Here are some points, each followed by its number:
[ 42   1  30 -33   2  48 -26 -21  -9 -28 -77  59  13   8  16  19 -56  33
  45  25  41 -52  12 -36  10  23  14  -9 -33  10] 0
[ 30  19  -8  23  -1  28  -2  25  21 -13  36 -40 -50  -6 -29 -46   7  59
 -35  -5 -24 -36  31  37  17  34 -41  27  -3 -28] 1
[ 42 -13 -27  64 -48  59  -8  -2  37   9  67 -35 -33 -53  71  54  14  46
 -25 -18  22  50  58  27   1 -10 -30  -3 -10 -22] 2
[ 12  38 -60   9 -47 -31  21 -48  43  70 -26  31  25 -53  65  27 -17 -15
   4  -7  35 -33  -5 -72  21  43 -12 -52 -66  37] 3
[-32 -54  16  -6  21  29   0  18  17 -17 -17  39  13  11  -8  13 -40  -5
  32  -1  34  19  40  39 -11 -37 -35  12  40   9] 4
[-38 -31 -49 -40  25  26  36  20 -12  -6   7  24 -29  26 -64 -42 -29 -38
  -2  45 -34 -67   9 -16  33  56  -6  20 -64   2] 5
[  6  19 -12 -17   9 -37  -7 -11   6 -48  30 -26 -19  28 -25  -8   5  -4
 -23 -33   4   8  -1  57 -42  10 -31 -24 -30 -40] 6
[ 12 -26 -32  15  -7  67  26  12  -8  -5  30  12 -31 -13  35  26  17 -29
 -33  -5   7  37  19  38  61  -5 -17  16  -1 -27] 7
[-52 -28 -49 -18   3  43  43  11  28  -3 -21  36  13  -3 -38 -15 -32 -30
 -15  11 -13 -79  13 -12  13  30 -20   0 -38   3] 8
[ 24  21  18  -2 -24 -42 -23 -48  -6  24 -15 -14  15 -14  73  56  18  -5
  21  -7  40  57 -11 -30 -23 -10  15 -36  11   7] 9
[-20   5  31 -36   3  68 -28   4 -16  -7 -48  15  -3  13 -18 -16 -20  28
  23  51 -10 -63 -11 -69  25  35  36  30 -55  10] 10
[ -1  27  47   4   1 -11 -19  29 -40  35 -26  -8  12   1 -37 -28 -35   2
  12  22  14   9 -22 -10  32 -15  21  20  30  41] 11
[-56  -4   7 -44  16 -37  -7   1  29 -12 -48   0  20  16 -29 -16 -43  -2
  35  21  -2 -60  -8 -15 -41   8   4  -7 -16   3] 12
[   8   -2  -11   28   11   37   -1   49  -19   41   47   10  -64  -10
 -102  -73  -46    0  -24   34  -49  -22    0   -2   84    8   11   75
  -17   36] 13
[ 55   1  13  21   0 -27  -4 -28   4 -73   8 -39  -9  -1  49  39   5  55
  10 -56  27  41  14  82 -67 -28 -28 -18  21 -25] 14
[ 11 -21  58   6   2  -3 -22  12 -15 -21 -19  20  35  10   9  26  20   8
  30 -16 -14  55 -21  16  -2 -52  44   1  69  -6] 15
[-81 -36 -75  46  29 -31  68  36  84   6   1 -39 -49 -43 -57 -63 -36 -66
 -69 -24   9  -8  71 109  -9 -41 -72  13  73  20] 16
[ 56   7  17   9  -1 -15 -21 -35 -18 -45  49  -1 -15  28  37  55  35  13
  -8 -25  15  78  10  53  -3 -38 -19  -9   4 -44] 17
[ 17  25  19  15  -7  11 -16  15 -15   1  31 -28 -24  16 -55 -47  27  51
 -19   1 -44  -6  -9  -9  28  22  16  45 -15 -20] 18
[-21   2 -56 -32  -1  -8  12 -18  57  -5 -17  31   3   5 -31  -5 -56 -20
 -22  12  -3 -89  20  -8 -12  33 -26 -24 -61 -23] 19
[ 11  28   6  22  -7 -66 -12  -8 -12  16  12 -20  11  -8  26  14  11 -15
   2 -33  20  56 -21  15 -20 -40   3 -20  28   2] 20
[-36 -46 -23 -12  14 -24  15  18  31 -31  14  -9  27   8  11   2  45 -26
   2 -19 -13  22  14  26 -75  -5 -10 -29  48 -50] 21
[ 33  36  26  21 -23 -24  -8 -27 -23  -2 -15 -23  37 -16  88  46  40  15
  26 -43  21  49 -30  -9 -22 -21   9 -29  15  -2] 22
[  9  11 -18  32   8   6   5  41 -20  31  39 -10 -51 -10 -92 -78 -24  14
 -24  17 -56 -19 -15  -6  61  16  15  58  -7  30] 23
[ 51   4   9  26  -2  16  -7  10  -3  17  -3  54 -12 -29  -2  -4 -24   5
   4  11   5  11  19  10  57 -32  10  36  32  31] 24
[-24 -37 -75  13  18 -86  54 -18  74  -4  19  11 -16 -30  15   5  14 -60
 -16 -15   2  37  39  26 -53 -22 -28 -19  56 -18] 25
[-30   5 -33 -27 -12 -23 -11 -25  58  36   3 -53 -85 -52 -39 -25 -14 -29
 -24  76 -30  -1   8 -92   1  64  41  38  -9  20] 26
[-18 -38  18  -3  12  29  -7  11  12 -21 -16  30  10   9  -3  12 -28   9
  26  -6  26  10  31  27 -10 -29 -30   6  23   2] 27
[ 19  -2  33   9   0  37  -9   6 -59 -47  25   1  36  60   4  10  65  48
   1 -25 -34  38 -36  40   5 -11  -2  -5   1 -55] 28
[ -5 -61  -3 -28  33  56  -7  28 -47   1  60  10 -52  51 -40 -12  41 -44
 -16  69 -54  56   5  10  63   4  42  68  12 -49] 29
[-29  -1 -74  18  -5  -2  48   7  40  13  11  -4  -2 -27  22 -19  11 -17
 -11 -31   7 -29  22   9 -15  14 -56  -8 -17 -14] 30
[ 40  -3   6  44 -37  44   1   8   8 -13  33 -25  -1 -36  38  19  55  32
 -26 -34 -19  38   0  -6  -8  -2   7  -8  24 -13] 31
[-25 -44   6  10  26  10  17  18  14 -14 -19  28   1 -14  26  27 -26 -38
  21  -8  41  40  34  54 -15 -64 -22   6  69   8] 32
[-12  -1 -39  47 -48  73  25  29  -1  11  37 -81 -20 -43  29 -43  95   8
 -61 -41 -44  -7 -22 -21  10  47  -1   6 -42 -26] 33
[ 20   9  16  24  -1 -17  -2  38 -40   5  12 -23  26  -1 -10 -20  33   4
   1 -25 -36  18 -46   3   2  -2  43 -15  31  11] 34
[-45 -21 -65 -17   1  20  24  -4  -7  26  18  40  18  14 -10   0  -1 -39
   6   8  -5 -29  -2 -30  19  34 -18 -17 -78  11] 35
[ 46   6  47  -1  -9   8 -25   5 -60 -20   1  -9  24  23  27   9  47  34
  26 -15 -37  34 -48 -33   1  18  52  -8  -2 -12] 36
[ 13  -3  23  11   0  -4  -8  -8 -10 -35 -10   7  23   5  46  40  13   3
  26 -29   3  48 -18  15 -26 -56  15 -18  33 -19] 37
[ 57   6   3  14   3   9 -11   7  -1  24  -1  59 -25 -23 -16 -13 -34  -4
   5  24   2   8  17  -2  56 -18  12  37  22  21] 38
[-14   5 -47 -28  -2  -3  12 -21  54 -15 -26  30  15   0 -14   3 -48  -5
 -18   2  -2 -95  16  -7 -16  29 -25 -26 -55 -22] 39
[-23  20  35 -41  12 -10 -33 -17 -64  28 -20  13  21  40 -16  15  12 -38
  19  37  15  21 -27 -70  24   4  30 -10 -23  28] 40
[ -9   3 -41  61 -12 -31  32  17 -17  40  30  -8  63 -29  69  30  52  -8
  30 -61 -13  27 -27  -1  -7 -28 -11 -48  10  40] 41
[-80  -7 -28 -28  11 -31  43  35 -23  15 -74  26  70  -4 -47 -32 -37 -66
   7  -3  -6 -72 -55 -17   0   0  18 -38  -8  55] 42
[ 16  43   4  26  -4 -89 -13 -16 -20  27  18 -31  -8 -12  25   5  12 -19
   2 -31  21  69 -28   7 -13 -37  10 -11  27   8] 43
[ 30 -17   6  10  19  46  23  23 -29 -28  38  -1 -48  19 -17   8 -31 -17
 -29   1  13  34  28  83  54 -38 -32  31  25 -22] 44
[ 53   5   8  19   2  11 -18   8  -4  13   3  53 -15 -16   3   1 -19   6
   8   5  10  28  20  16  47 -30  -3  31  26  12] 45
[ 55  28  28   7   1  14 -23  -2 -43 -67  -7 -28   2  25  33  11  17  66
   7 -34  -8  -7 -29  37 -25 -12   0 -21 -22 -31] 46
[-16 -17  35  35   6  -9  15  11  15 -57 -26 -55  57 -15  49  19  47  43
   3 -74  -7  24 -24  70 -83 -58  -7 -29  81  16] 47
[ 26 -11 -57  -1   8  19   4  26 -34 -48 103  -6 -19  52 -36  -8  42  -1
 -45 -34 -56   2  13  75  21  47 -53 -18 -70 -73] 48
[ 90  62  14  49 -22 -18 -41 -13   5   1  19  13 -28 -31  10  -3 -27  51
 -13 -10   7 -12  11  -7  26 -25 -14   7 -20   9] 49
[-26  18 -70  13   9 -57  29  18 -40   0  34  -2  50  30 -10 -19  53 -32
   2 -52 -35  18 -50  61   6  -9 -32 -40 -15 -22] 50
[ 62   3 -23  -4  14  18 -15  -7 -44 -13  51  42 -26  40   3   8   4   9
   3   5 -12   5  13  26  49   8 -22   2 -49 -46] 51
[ 70  47  54  19  -7 -88 -47 -39  -2 -20   1 -41  -8 -19  44  41 -25  46
   3 -24  57  66  21  71 -55 -75 -19   2  80  -8] 52
[  2   4  31 -43  30   5 -32  23 -65  19   0  71  37  50 -53 -17 -18 -35
   6  36 -20 -24 -40 -31  47   2  28   0 -15  24] 53
[ 31  27  32  13 -41  38 -19 -17  28   7 -41 -14   3 -47  28   7 -32  75
  14  11   6 -53 -12 -63   1  44  20   2 -31  27] 54
New points follow, each followed by the number of its nearest point above by angle.
[-46  13  -6 -13 -10 -30  22  -2   4  31 -40  -7  21 -29 -12 -21  -4 -32
   3  30 -10 -31 -43 -66 -11  28  39 -12 -10  45] 42
[-86 -18 -10  -8  -7 -26  34   9  41  56 -35 -36  -6 -56 -16 -43   5 -54
   2  49 -32  -6 -29 -80  -8  42  61  24  26  59] 26
[ 42 -19 -10  15  20  56  40  28 -38 -19  37  17 -60  21 -22  -3 -48 -30
 -33   7  23  34  29  91  84 -40 -36  36  15 -21] 44
[-33  31  24 -22 -10 -58 -16 -25  24 -10 -35 -66  43  -8 -10   2  -3  50
   8 -12 -13 -64 -25 -18 -72  39   1 -17  -5  29] 12
[ -1   6   3 -17  -2 -33 -22 -18 -23  28   3  25  13  23  -6   7  10 -11
  24  11   6  34 -13 -33  11   5  11 -13 -19  12] 40
[-65 -11  -6 -15  -9 -12  22   0  28  44 -32 -29  -4 -43   1 -31   3 -31
  10  46 -23 -25 -27 -90 -16  44  49  18  -1  44] 26
[ 30  31  21  21 -20 -23  -5 -24 -14 -12 -11 -20  38 -12  79  42  34  16
  18 -51  23  43 -26   8 -29 -28   1 -32  16  -8] 22
[-36 -10 -59  26  10 -14  40  22  49   9  17 -34 -50 -29 -39 -54  -6 -26
 -49 -19  -2  -7  41  57   9   7 -51  19  19   0] 16
[  6   3  17 -37  23   2 -29  20 -54  20   2  71  36  44 -46 -13 -21 -31
   7  31 -15 -24 -32 -25  45   6  20  -7 -19  19] 53
[ 57  -1   6  52 -46  57  -2  14  -9 -20  48 -21  13 -34  44  26  74  49
 -28 -51 -31  38  -5  -3  -2  -1   3 -19  11 -22] 31
[-19 -31 -79  14  16 -90  50 -20  76   7  22  11 -23 -34  17   7  12 -64
 -17 -11   6  41  42  19 -43 -23 -33 -18  56 -17] 25
[-10   1  30 -43   0  62 -18 -17  18  16 -31  10 -25  24 -42 -24 -23  41
   0  60  25 -77  38 -66  19  60   2  29 -53  13] 10
[ 29  29 -14  11 -25 -43 -21 -33  39  33   8  25  18 -29  34  26 -17  27
  12   0  31 -10  15 -37 -32   9 -21 -32 -21  14] 3
[-24   8 -55  11   9 -44  24  18 -37  -4  33  -5  40  30 -16 -18  43 -23
  -3 -41 -30  16 -41  61   5  -9 -32 -32  -7 -18] 50
[-15  -9 -40  32 -43  74  39  22   3  11  25 -66 -13 -34  33 -37  81   1
 -52 -39 -38 -14 -20 -23  13  48   8   9 -45 -27] 33
[ 58  21  57   3  -4   0 -33  -3 -67 -26  -7   8  25  37  17   7  39  41
  18 -18 -31  29 -48 -21   7   7  46 -11  -5 -18] 36
[ 13  17  10  -8 -43  36   0 -46  25   4 -15 -43  -9 -26  47  24  19  63
   2  23  -2 -34  -3 -72 -14  59  23   8 -46  -1] 54
[ 19  23 -11   9 -23 -34 -18 -26  39  39   3  21   5 -32  12  12 -29  24
   6  14  27 -20  15 -43 -20  20 -11 -17 -23  24] 3
[-41 -46 -49 -41  35  61  33  23 -21  -1  26  14 -66  50 -58 -42 -20 -63
 -25  49  -6 -23  23  12  47  23 -20  37 -55 -35] 5
[ 31 -26 -27  59 -39  64  -1   4  25   3  58 -13 -21 -42  59  57   8  30
 -23 -17  13  49  57  45  14 -16 -34  -5  -5 -17] 2
[ 24  64 -37  10 -51 -63 -13 -31  35  41  37 -79 -38 -54  10 -21  18  19
 -40  21 -31 -22 -34 -79 -22  70  25  -3 -43 -24] 26
[ 26  36 -17  14 -28 -56 -18 -35  33  44   6  16  13 -29  26  19 -23  18
   7   3  24  -6   6 -47 -24  14  -9 -33 -25  18] 3
[-62 -10  -2  -4  -6 -24  21   1  31  42 -28 -31  -7 -49  -6 -27   0 -36
   2  36 -17  -7 -21 -62 -11  31  45  20  21  51] 26
[-12  -7  28  33  -6  -6  11   3  19 -25 -12 -46  51 -20  53  24  42  35
   5 -54 -11  10 -17  31 -60 -40   3 -25  56  13] 47
[ 59  29  45   1  18 -39 -24  -9   0   7  17  12 -35  12 -17   0 -47  -8
   6   6  66  26  37  52 -10 -59 -25  11  43   8] 52
[ -14   15  -28  -29  -20  -22  -14  -36   50   42   10  -56  -82  -45
  -33  -19  -11  -18  -20   74  -24   -6    1 -102    6   72   37   41
  -26   15] 26
[  7  14 -10  17  13   4   4  27  15  -6   2 -19 -30 -11 -29 -44  -7  27
 -13  -3 -14 -32  13  14  -2   9 -20  17  14   4] 1
[ -3   0  57 -44  -3  61 -32  -3  -1   6 -21  -6 -23  29 -64 -37 -29  62
   1  55  22 -63  32 -40   6  57   5  44 -39  19] 10
[ 49  27  53  -4 -10 -25 -36  -5 -68  -8 -10  -4  30  22  12   6  32  20
  14 -10 -23  26 -60 -32   6  16  51 -20  -9   8] 36
[ 37  -2  18 -38   5  50 -20 -22  -2 -23 -64  50   3  10  14  15 -47  38
  44  29  30 -66  23 -40  15  40  11  -7 -49   6] 0
[-18 -37   3  12  20   7  10  21  11 -13  -3  21  -1  -8  14  18 -20 -26
  10  -9  28  34  32  55 -10 -54 -28   6  59  -1] 32
